One vector is turned by the same rotation once a step. Each row is the vector after some number of steps, and that number follows the row.
The counts run from 0 to 405.
[101 127 116 130 151 129 139 161 133 159 146 121  83 118 174  95 139 119
  81 150 143 108 124 127 105 112 129 133 157 191  89 172  93 165 158 120
 163 116  96 116 118 143 113 138 100 114 164 156 162 154] : 228
[124  90 102 110 158 109 186 205 147 138  88 148 127 144 134 129 159  96
 135 123 108 157 142 175 123 124 164 124 130 152 135 178 129 108 138 179
 149 124 144  84 117 150 113 136 140 134 116 169 116 115] : 237
[143  74 146 107 176  93 158 142 115  98  99 102 118 146 159  83 117  77
 148  67 131 117 144 151 138 141 146 160 133 181 139 170 130 128 133 121
 122 105 145  97 116 145  93 160 137 113  95 117 144 148] : 114
[ 85  96 136 125  83 139 162 105 143 119 132 182 139 130 150 157 112 162
 158 138 139 142 131 117 143 104 119 126  67 134 154 142 174  87 137 177
 116 162 120 101 116 139 179 152 107 150 123 100 124 128] : 154
[ 86 146 136  94 115  98 122  81 118 118 151 154 139 115 157  99 152 108
 123 114 163 101 130 121 108 152 166 167 140 145 107 161 118 109 126  90
 155 132  86  86 124 129  96 120 110 138 214 109 136 162] : 369
[136 127 114 123 120 126 163 171 128 117 155 159 171 106 130 146 152 101
 166  95 150 130 148  91 112 131 155 100 105 137 134 167 118  97 149 148
 170 123  63 112 155 165 123 134  99 127 189 154 105 109] : 248
[133  77 142 152 136 108 213 175 142 110  94 104 108 120 173 115 119 145
 122 125 134 135 151 148  94 130 162 139 136 136  99 114  78 121 146 151
 157  86 133 150 109 118  83 162 143 138 125 100  94 107] : 340
[137 130 123 123 133 126  59 131 154 100 127 108 126 130  76 103 101 176
 109 146 113 148 123 127 131 121 133 165 110  87 122 122 142 158 130 128
 114 136 148 155 111  96 141 122 128 170  49  75 169 130] : 300
[114 109 125 161 145 133 168 119 142  96 107  84  83 154 138  84 107 132
 104 121 132 118 133 124 110  96 130 154 127 198 100 117 118 164 173  96
 187 119 132 120 110 102 119 168 116 131 124 127 150 161] : 215
[124 107 149 109  98 122 111 108 120 129 164 163 122 171 148 142 133 181
 122 103 134 122 125 134 160 125 118 133  67 137 107 171 162 151 178 142
 123 158 110 107 121 171 168 113 141 162  97 102 158 146] : 395
[106 186 116 139 128 117 130 147 129 172 123 110  83 115 128  90 153 125
 114 113 110 110 139 188  99 101 181  88 145  81  69 161 126 137 117 103
  92 100 144 133 125 164 120 123 142 126 128 112 117 118] : 85
[118  89  96  83 147  91 145 193 154 142 137 163  98 113 188 121 139 123
 106 154 149 158 120 153 147 143 144 157 124 162 133 180  88 145 128 175
 122 118 103 140 116 136  97 125 123 140 139 118 156 123] : 241
[141 145 125  92 124  68 141 123 135 116 139 166 176 101 142 134 138 103
 186 109 144 107 114 102 151 160 163 121 121 127 179 125 157  69  86 147
 120 122 109 114 162 124 119 124  95 112 165 112 120 130] : 264
[148 134  67 163 143 123 153 169 158 153 112 100  90 128 116 101  87 149
 110 153  89 146 102 117 129  93 108  94 141 158 144  78 145 153 141 133
 152 135 158 138 135  95 169 168 109 117  83 137 147 118] : 319
[141 146 138 150 140 133 146 164 129 151 112  85 123  62 151  77 152 138
  96 131 110  96 126 107  78 109 161 104 170 102  82 132  84 149 134 106
 145 115 134 156  98 147 110 155 126 108 106 105 113 102] : 327
[125 168  95 110 104 139  85 117 139 170 145 174 144  83 133 136 123 136
 146 145 123 140  98  78 148 121 132  82  99  83 142 125 162 120 104 127
  87 164 125 141 147 121 202 119 115 134 154 116 142  95] : 165
[152 149 136 153 159 140 128 183 139 155 109  77 130  71 149  95 148 134
  93 128 112 110 129  98  66 115 159 105 168 108  74 133  78 156 145  98
 157 106 136 156 109 149 123 150 135 111 111 126 116  93] : 328
[101 105  97 164 116 145 185 183 104 166 105 113  59 134 170 117  71 132
  74 108 126 149 142 131 112 106 121  92 126 148 128  99 117 107 145 146
 137 129 123 115 151 147 133 141 128 111 125 147 133 113] : 335
[108 174 128 137  75 132 112  87 166 119 130 129 105  93 131 143 125 174
 101 151 139 119  96  80 123 102 155 117 103  99 112 100 131 146 122  96
 158 142  98 174 122  68 143 142 112 150 154  77 126 130] : 62
[128 112 127 116 136 112 146 172 138 127 129 142 173 138 161 157 129  82
 160  82 155 123 151 119 123 138 154 108  94 145 150 197 145  75 123 153
 105  99 105  85 136 178 131 136 118 112 144 150 112  95] : 251
[106  79 196  93 154 127 110 140 103 131 105 137 154 110 158 106 160 101
 108 109 141 117 144 113  98 141 158 163 141 144 130 183 113  96 152 130
 156 159 118  77 104 176 120 113 144 130 117 135 156 142] : 130
[155 105 145 117 107 111 126 105 139 101 170 148 150 173 131 139 134 197
 142 113 135 125 125 126 149 138 114 147  71 151 112 137 160 150 186 136
 156 135 112 115 111 151 169 134 121 162 100  91 147 151] : 397
[103 143 157 168  93 143 130  84 118 113 141 132 120 171  63 126 113 183
 163 129 113  86 147 131 122  99 125 114  91 109 112 119 179  86 150 152
 126 139 151  92 155 155 165 120 107 132  97 117 127 143] : 293
[ 96  92 109 162 109 148 200 174 100 160 104 123  60 129 172 114  77 145
  90 109 129 138 147 153 115 104 125  97 124 147 122 103 108 104 142 151
 139 128 126 114 149 148 120 145 131 125 127 134 123 120] : 336
[157  85 124 106 149  97 160 105 125  90 144 163 181  66 145  78 144 135
 184 144 126 105 124  84 130 156 117 165 145 141 131 135 105 143 152 147
 147 138 126 120 111 124 125 155  97 138 138  89 138 142] : 19
[152  70 147 140 116  94 150 118 137 102 147 139 179 125 143 127 101 183
 104 150 138 115 113  83 109 176 105 176 147 148 138  82 119  91 148 165
 164 141 137  78 117 118 140 125 112 141 118 103 135 111] : 34
[104 183 125 153  87 136 115  93 161 115 128 125 125 100 115 142 135 163
 117 145 133 117 103  71 104 101 161 106 107  98 107  98 132 139 126  94
 167 143 100 166 123  78 146 141 106 144 156  90 112 130] : 63
[121  91 104  86 157  92 156 205 152 145 120 155 101 127 181 124 144 109
 109 151 144 155 121 159 147 135 152 149 125 163 132 182  92 142 127 183
 115 118 120 123 108 146  97 127 128 139 122 132 148 123] : 240
[163  88 140 127 108  95 131 135 131  99 123 140 194 106 113 124 116 166
 104 137 124 127 106  84 113 181 128 165 146 111 157  82 127  81 114 170
 159 153 125  92 130 115 129 114 114 147  96 108 119  92] : 36
[152 154 100 137 125  90 126 122 149 172 134 133  85 132 129 126 105 181
 145 161 108 109  95 127 154 146 131  86 126  95 113  67 132 129 112 150
  85 114 182 147 165 107 175 111 130 124 125 113 137 117] : 181
[113 141  90 109 154 115 154 184 133 150  71 121  86  88 105  77 162  72
 111 124  92 127 118 148 127  98 175 114 167 126 133 156 127 132 106 132
 160 151 136 124 134 104  85 142 124 118  99 157 129 126] : 222
[136  80 142  93 169 136 119 164 134 123 111 148 153 137 119 147 140 124
 118 148 124 163 134  97 123 150 138 160 120 170 153 136 111 113 176 159
 180 161 131  84 121 131 170  96 146 149 125 177 177 139] : 134
[103 102 183  89 116 117 142 132 136 110 131 177 171  75 130 137 177 143
 148 161 141  96 128 112 118 128 164 150 119 107 122 178 110 101 125 190
 142 143 103 122 107 143  95 123 103 139 132  94 119 127] : 143
[107 125 164 171  67 152 120 115 136  92 125 116 167 134 100 167 101 175
  92 112 147 118 128  64  92 122 146 126  99 102 127 101 151  80 135 137
 174 147 104 108 125 118 149 127 121 147 113 111  99  96] : 50
[144 194  69 145 116  94 163 141 173 142 144 106 110 130  98 106 124 163
 120 157 117 141 128 160  96 119 143 107 143 132 112  62 142 120 113 103
 161  97 127 149 135  84 126 137 106 137 154 114 119 138] : 79
[134 135  94 164 158 148 122 203 131 178 123  86  95 125 145 119  84 113
  71 119 125 153 137  98  93 118 129  93 145 146 123 111  99 127 146 121
 137 114 126 122 151 150 151 125 130 103 132 177 151  92] : 332
[ 93 201 133 161 113 125 109 123 174 150 109  86 130 144 106 143 115 115
 117 122 122 107 115 123  89  86 165  77 121 117 126 125 182  78  96  95
 112 103 152  96 121 114 156 149 113 103 130 131 105 106] : 68
[140 204  70 144 119  86 161 148 155 141 147 104 109 128  95  96 127 159
 124 152 109 133 129 165  96 116 153  99 146 122 122  76 145 113 102 105
 149  98 133 141 144 103 107 136 107 126 154 116 113 135] : 80
[100  95 143 138 138 112 160 128 140  81 113 105 125 147 176 131 102  97
 128  89 170 137 159 123  89 140 155 169 114 168 117 147 108 100 136 104
 154  88 103  92 112 114  97 154 126 134 178 116 117 120] : 355
[ 92 142 132 122  98 110  86 112 173 134 111 133  81 125 156 147 102 169
  89 171 147 123  82 108 150 113 148 128 103 108 128 112 135 142  96 140
 104 135 133 170 110  64 136 129 125 152 106  70 145 118] : 59
[118 118 106 163 128 117 121 134 126 133 106  96  35 185 112 115  53 154
  96 109 121 124 126 161 154 125 135 120 107 119 112  96 136 132 121 141
  84 115 168 134 164 108 133 116 139 133  79 113 147 124] : 196
[152 148 126  94 121  95  94 143 130 135 122 137 149 107 101 115 156 134
 162 105 106 111  96 123 179 124 160  88  92  80 159 151 176 129  99 158
 103 151 127 150 148 145 140 130 121 130  52  94 138 127] : 405
[142  73 150  98 178  86 143 147 117 100  96 100 119 143 166  82 118  80
 132  76 136 129 139 150 137 150 149 171 138 171 143 165 122 136 128 119
 126 118 144  97 113 138  96 148 143 122  86 111 158 141] : 115
[140 161  85 142 116 138  85 122 145 114 133 128 105 111  63 102 115 167
 136 155 100 134 115  92 150 104 128 117 105  86 126 100 138 175 140 136
 143 164 133 177 147  83 156 122 107 159  84 103 162 127] : 303
